In the rows, 128 means zero.
Turns, then the turns between two rows, first turn first; the first pair answered
H (before -> after):
[122  94 167 156 153 131  98 147 143 148  99 131 137 181 129 152  87 140
 125 123 121 128 125]  ->  [130 108 182 148 135 122  93 140 159 129 104 141 131 174 130 132  81 122
 114 123 144 134 122]
[128 157 177 116 117 129 132 154 177  97 117 160 107 116 135 132 139 126
 131 131 177 124 137]  ->  [108 126 152 128 136 144 141 169 157 137  98 132 125 113 123 172 153 173
 144 124 128 106 147]
[134 141 127 128 112 127 142 142 133 117 125 134 126 103 135 109 137 117
 133 134 137 117 123]  ->  [133 129 115 133 124 141 148 146 116 131 112 122 137 106 130 134 139 140
 142 138 113 122 132]
[150 148 144 133 146 131 117  85 144 116 126  99 120 152 168 137 129 113
 155 121 125 169 133]  ->  [114 135 161 103  88 117 117 121 151 112 126 126 112 104 136 113 151 103
 123 124 172 126 115]
K (before -> after):
[130 133 146 140 133 147 142 131 137 117 105 101 110 127 125 149 154 122
 142 112 125 128 137]  ->  [121 122 148 146 140 136 142 143 130 120  99 109 119 130 106 158 150 127
 129 124 118 113 137]
[156 121 129 144 142 125 115 139 100 119 126 115 127 135 136 148 134 151
 129 135 103 125 165]  ->  [138 112 119 147 147 124 110 137  89 129 128 104 125 142 132 143 124 156
 127 130 101 124 150]
[ 80 122 135 121  84 158 144 134 139 133 136  91 149 115 168 167 186 173
 142 127 106 121 127]  ->  [ 89 128 137 120  83 151 137 138 137 130 141  99 148 112 169 168 189 169
 149 126 108 118 134]
[164 136 167 119 166 118 149 167 140 104  91 144 139 123 124 173 115 143
 163 150 129  96 126]  ->  [102 105 133 127 163 117 126 162 114 143 106 116 152 144 104 159  75 156
 134 130 114  89  96]
P (before -> after):
[118 143 102 105  96 124 121 127 135 118 157 138 129 113 136 105 117 109
 105 125 147 129 136]  ->  [ 98 133 106 113 109 143 127 124 145 122 137 109 132 125 142 118 117 111
 140  96 154 143 134]
[171 142 165 140 170 145 113 133 146 101 126 126 126 156 147 134 105 113
 174 143 140 149 138]  ->  [182 144 157 142 158 144 131 134 141  99 116 136 128 131 147 151 138 123
 170 158 121 141 153]
[165 132 128 122 136 129 123 138 127 110 140 131 157 106 114 157 111 118
 104 176 100 115 151]  ->  [130 126 142 127 163 131 108 129 141 113 139 109 153 142 110 136  66  98
 118 144 138 129 126]
[116 103  84 120  82 119 116 110 106 144 150 159 108 120 135 121  99 134
 100 126 107 103 120]  ->  [ 91  94  86 137 103 135 109 104 112 153 130 123 113 144 144 129  85 131
 130  89 129 119 117]
T (before -> after):
[127 112  82 101 117  82 153 136  77 151 145 110 129  97 132 119 107 109
  99 119 137 107 110]  ->  [112 100 105 125 149 104 153 152  94 162 109  85 139 105 125 146 111 122
 147  92 152  96 106]
[112 120 148 133 128 124 135 172 144 131  96 128 126  92 126 119 109 127
 146  93 123 123  95]  ->  [131 132 130 120 105 107 131 159 138 123 120 150 108  94 129  99 101 106
 116 111 121 134  94]
[ 75 102  87 112  98 140 116  91 114 157 137  94 134 112 137 128 136 139
 117  96 124 142 125]  ->  [ 80 112 147 121 123 141 121 132 158 134 105 103 131 113 133 136 136 118
 161  85 172 140 126]
[163 128 102 141 150 140 134 130  98 127 129 114 132 124 137 150 131 130
 143 154  87 133 145]  ->  [169 135 137 149 160 134 134 145 122 116 112 124 128 121 136 155 137 124
 167 153 109 135 145]
J (before -> after):
[159 114 135 129 130 135 122 106 107 112 159 105 123 142 151 150 146 112
 159 142 129 146 139]  ->  [139 116 141 119 114 128 119 113 115 107 163 106 118 133 146 136 143  97
 137 135 157 137 121]
[176 143 148 132 134 109 140 149 125 128 138 165 119 117 115 123 127 127
  97 165 122 108 131]  ->  [175 133 112 151 157 124 138 114 114 144 144 128 122 138 139 130 112 140
 112 145  88 146 136]
[101 112  86 117 129  95  72 122 122 113 199 116 133 139 111  67  58 106
  79 144 116 100  88]  ->  [149 112 121 119 151  91 103 192 131  94 159 169 148  88  81 121 120 133
 102 196  90  65 117]
Pairs:
Between the rows of a pair lie 2 to 3 turns.
[179 178 145 140 160 125 134 107 166  86 102 169 115 157 125 107 118 138
 138 134 126 114 134]  ->  [169 162 127 147 164 147 140  85 163  96  96 138 124 160 143 126 139 162
 161 115 108 131 152] -> J P
[142 126 112 156 162 152 141  95  97 150 123  90 133 156 159 128 141 134
 178 114 120 160 147]  ->  [161 127 110 159 177 131 141 126  85 170 141 130 142 145 132 129 139 144
 138 172  87 136 150] -> K P T
[151 134 166 138 187 138 128 195 126 141 101 151 153 108 104 163 129 171
 156 143 111 111 132]  ->  [172 167 156 111 160 108  98 165 129 117 160 185 134 127 107  96  79 110
  90 166 136 120 102] -> P P T
[118 105 102 147 160 135 104  34 152 135 153  89 135 146 171 106  80 114
 141 134 122 177 114]  ->  [187 131 169 137 166 123 126 116 179  93 118 169 139  94 141 130 143 113
 151 201 137 139 142] -> J J H
[114 117 113 154 167 136 117  90 111 157 138  85 117 187 132 125  68 130
 117  98  95 144 112]  ->  [161 155 136 141 123 142 134  71 138 108 122  95 101 152 180 124 130 104
 145 100 120 173 146] -> P H P
[133  92 154 138 162 116 163 191 123 132 122 153 145 114  59 138 136 160
 130 156 125  78 136]  ->  [144 129 182 154 184 135 166 151 165 105 105 111 126 159 111 132 119 120
 194 110 164 139 154] -> H H P
[117 135 143 173 211 142 138 115 151 137 152 112 141 223 129 100  41 105
 146 142 152 174  95]  ->  [ 74  94 165 156 153 126 144 219 139 154 126 154 168 143  58 122 106 149
 117 165 169  80  84] -> J H
[190 147 101 157 154 133 138 115 113 124 122 141 132 133 161 156 147 145
 143 167  82 143 161]  ->  [180 169 152 135 122 112 134 131 154  79 121 171 125 119 153 118 151 101
 130 155 165 128 149] -> T H
[136 156 140 130  96 125 134 188 109 133 130 178 123  99 113 115 136 152
  77 150  89 118 112]  ->  [154 165 127 149 129 122 118 155 109 145 146 160 111 145 134 105  84 138
  74 148  79 147 105] -> H H K
[111  98  69 117 129 137 122 112  84 157 160 145 140 127 115 144 100 161
  86 157  61 112 107]  ->  [158 147 175 114 148 114 122 157 159  89 132 202 115 132 112 111 109  96
 111 169 164 110 108] -> T T
[105  89 124 189 142 159  95 149 103 154  92 144 149 108  97 168 166 154
 122 100 119  83 150]  ->  [105 109  77 165  95 158  77  66  92 147 124 122 126 110 149 125 164 132
  99  77 120 130 150] -> J P K
[116 112  98 110  92 123 129 146 101 127 130 137 129  90 111 110 157 139
 106 137 140 105 126]  ->  [ 96  97  81 128 124 144 132 105  92 148 129  89 133 125 124 122 127 156
 132 105 120 132 117] -> K P H
[184 150 164 147 181 135 151 136 148 102 105 139 132 149 131 139 124 122
 172 155 116 141 161]  ->  [182 160 142 131 132 138 150 103 147  96 111 123 117 120 166 139 157 109
 177 141 117 161 174] -> J P T
[149 123 139 128 128 127 149 152 112 125 112 132 142 103 142 141 169 136
 151 141 100 120 143]  ->  [132 129 114 116  90 117 126 128 104 119 152 136 126 106 144  99 145 112
 106 137 122 125 127] -> J P J
[121 145 151 122 117 143 122 121 155 113  99 113 132 114 135 148 159 128
 169  87 176 128 132]  ->  [110 146  94 103  90 141 113  74 125 130 141 108 123 125 147 117 140 119
 122  87 140 144 126] -> T P T
[115 123 131 128 143  97 144  86 136  94 115  94 110 143 178 114 122 119
 141 103 153 161 140]  ->  [121 110 140 131 159  70 128 128 122 112 137 139 114 149 124  95  86 116
  89 144 146 116 116] -> P K P
[ 86 132 110  81  95 129 115 105 129 130 148 121 111 126 121  97 122  88
 117  97 152 125 116]  ->  [150 135 128 116 168 146 145 140 126 136 122 136 126 124 113 165 160 128
 161 141  72 123 167] -> J H
[158 157 174 144 192 117 124 126 166 101 127 137 125 171 143 130  74 119
 158 127 159 140 131]  ->  [184 163 122 144 175 121 126  85 123 124 155 132 126 168 167 125  90 137
 128 151  93 160 147] -> P P J
[ 90 105 132 141 125 151 133 127 141 139 108  95 146 136 134 131 132 149
 159  81 139 114 122]  ->  [168 133 108 142 133 142 151 103 117 126 135 131 132 129 147 138 139 148
 131 145  73 131 152] -> P H
[ 90 135 124 127 113 105 121 116 125 109 134 119 127 114 147 100 128 108
 119 100 158 120  88]  ->  [107 120  96 145 129 118 143 119  93 132 126 114 137  98 147 137 159 149
 128 131  90 119 116] -> P P H
[100  99 114 119  92 126 139 137 106 151 118 133 140  83 121 136 152 166
 119 120 119 100 125]  ->  [147 134 136 149 155 139 130  87 135 129 119 107 125 149 164 136 113 132
 175 106 135 161 132] -> J H T
[161 139  57 118 111 141 129  84  94 152 155 109 129 148 137 100 144 117
  92 142  74 141 157]  ->  [184 152  91 130 133 157 150  96 118 124 118 104 126 134 156 136 186 118
 152 135  93 161 189] -> P P K
[142 116 119 141 147 119 148 136 116 154 127 162 141 103 132 155 150 144
 107 169  66 126 148]  ->  [ 95  97 142 159 176 139 142 132 138 163 103 101 140 145 139 162 114 145
 160 111 104 150 136] -> P P
[116 107 138 124 140 158 158 142 126 137 107  96 121 124 148 164 165 183
 167 117  90 117 149]  ->  [ 62  96 149 112 115 151 136 128 139 139 118  83 117 133 146 126 135 152
 151  79 153 113 117] -> J T H
[ 86 116 118 156 137 139 109  78 117 150 132  84 179 147 146  93  89 152
 113  95 106 156 149]  ->  [ 98 112 172 166 157 140 129 156 147 133  85 110 195 118 114 135 138 170
 151 109 116 116 173] -> P T K
[135 129 120 132 168 175 140 126 113 141 111 111 157 151 142 176 168 148
 163 139  66 164 127]  ->  [129 126 102 124 160 169 133 116 103 147 123 115 150 149 143 166 165 144
 141 140  51 164 125] -> T T T
[141  71  89 130 143 127 125 130 125 167 131 117 147 187 146  84  65  84
 123 113 114 156 140]  ->  [158  90 126 124 140 120 127 142 155 148 123 126 136 189 143  74  67  59
 134 117 146 157 137] -> T T
[ 98 118 112 120 133 139 139 109 123 144 116  96 126 114 140 147 132 138
 144  75 128 132 131]  ->  [151 147 138 122 151 135 147 131 129 118 101 125 123 104 137 163 151 132
 158 108 119 124 153] -> H J J
[ 98  85  72 110 149 153 162 120 101 159 147 111 147 135  52 129  94 113
 101 124 102 134 109]  ->  [ 85  85  85  95 117 151 161 136 107 154 140 124 142 113  41 120 112  97
  97 116 140 114 101] -> P J
[104 114 140 125 125 159 169 135 123 133 103 111 130 112 120 162 200 179
 120 133 129 117 160]  ->  [152 144 161 115 150 118 144 134 128 111 146 169 111 146  98 103 132 135
  63 188 141 116 135] -> T H P
[128 108 157 137 125 121 126 167 131 130 106 131 141 127 104 132 153 132
 141 122 135 107 122]  ->  [148 127 142 152 142 134 132 122 127 123 117 104 136 156 146 128 134 118
 159 103 126 151 136] -> K H K
[ 90 115 113  91 102 140 140 134 124 117 107 104 132  41 144  99 162 132
 173  75 143 158 116]  ->  [128 131 104 118 151 149 154 118 120 112 103  89 133  72 158 123 148 146
 200  80 105 182 140] -> J H
[149 152 157 119 111 106 124 123 162  97 126 148 106 136 137 109 140  92
 132 129 169 143 128]  ->  [165 142 150 113 102 113 134 124 154 101 120 147 112 110 138 127 174 107
 140 134 156 137 145] -> P P
[125 113 102 116 114 128 124 125 112 143 139 130 137 116 127 141 136 146
 117 128  92 122 134]  ->  [112 114 122 122 119 117 101 131 128 135 142 135 130 139 117 109 106 127
 108 112 139 114 114] -> J J P
[173 115 161 113 149 116 150 162 123 117 117 197 126 106  85 125 144 119
 111 157 112 114 127]  ->  [149 112 109 125 160 126 141 101  94 143 152 153 134 153 103 105  96 122
  93 141  73 155 115] -> T H K
[120 108 112 122  93 102 150 120 106 131 143 129 158  61 139 130 136 123
 140 111 102 141 100]  ->  [121 125 160 121  97  88 138 131 133 106 142 145 148  78 136 110 115  93
 146 110 153 142  93] -> T T P
[ 96  99 116 109 193 136 106 116 112 129 104 115 128 137  95 152 101 175
 150 117 145 128 119]  ->  [138 123 147  95 175 110 106 135 128  94 107 175 116 123  83 128 113 144
 130 148 157 110 119] -> P T P
[ 84 117  98 114  68 136 116  95 110 129 158 105 129 124 131  96 123 125
  97  98 147 137 104]  ->  [ 98 102  74 112  80 134 130 100  82 145 154 105 138 111 123 117 144 153
  87 121 100 126 121] -> H P
[113 101 120 133 162 127 100 140  97 171 151 138 165 131  97 140 117 158
 102 133  85  96 124]  ->  [143 130 178 152 206 128 106 152 138 140 124 139 156 155 113 144 105 136
 147 127 126 117 127] -> T H
[ 83  95 145 148 143  71 127 147 124 119 158  86 109 149  75  96 114 140
 167 103 122 106 146]  ->  [ 94 101 113 129 118  59 119 145  99 120 179 112 105 129  72  86 114 140
 125 124 101  99 150] -> J T T
[123 123 137  75 107 102 116 178 122 123 123 158 113 100 103 106 138 121
 100 135 156 113 118]  ->  [168 135 121  87 135  98 127 164 110 128 136 176 119 113 110 112 128 128
  92 165 118 124 128] -> H T T
[ 50  92 128 127  89 126 122 151 136 159 121  92 138 124  97 124 126 139
 109  88 150  94  95]  ->  [ 90 117 107 106  47 111 116 106 137 135 153 111 118 113 129  87 129 107
  75 111 154 109 108] -> T K T
[149 137 191 131 211 117 142 172 153 118 114 131 143 165  93 134  90 105
 126 154 127 132 156]  ->  [111 116 127 120 182 117 123 135 109 150 153 112 140 175  84 110  50 114
  73 150  93 139 137] -> K T T
[ 67  95 128 130 140 145 105 118 142 152 110  75 143 135 127 130 125 151
 171  80 152 137 110]  ->  [147 145 119 100 120  91  94 111 123 117 174 164 118 135 117  72 102 108
  78 164 131 131 107] -> H P P
[ 94 110  87 125 140 145 147 149 103 159 101  98 160 111 146 174 152 163
 156 133 108 131  97]  ->  [157 149 120 148 195 130 132 129 127 134 118 130 141 168 160 150  92 127
 156 162 119 160  93] -> P T H
[209 186 131 130 144 118 159 124 121  69 132 124 120 127 164 143 130 137
 140 168 106 136 141]  ->  [185 189 138 112 100 100 135 124 132  53 140 140 114 123 156 107 113 114
 112 158 159 129 110] -> J J
[139 151  93  88 116  73  83 116  83 135 212 120  71 125 129  79 113 122
  98 161 102  97 108]  ->  [185 182 121  85 113  78  88 127 103 108 198 145  63 108 141  84 136 114
 120 176 109 102 131] -> K K
[138 117  92 102  73 115 151 133 111 131 124 164 136  72 116 133 176 142
 114 151 107 112 134]  ->  [127 140 143 103  86 118 133 124 171 105 105 141 117 118 140 104 136  85
 151 108 202 135 115] -> P P T
[142 151 104 103  88 102 130 115 132 116 161 156 112 140 142  78 115  92
  82 142 145 146 135]  ->  [105 139 132 129 137 133 131 120 156 122 123 102 129 176 148 108  97  96
 156  90 181 154 121] -> K P
[ 95  97  78 157 148 144 117 136  85 178 133  80 137 172 107 151  87 162
 121 105  59 142 113]  ->  [174 157 173 125 113  94 122 195 150 100 140 183 112 133  93 101 112  86
  92 162 154 111 110] -> H J
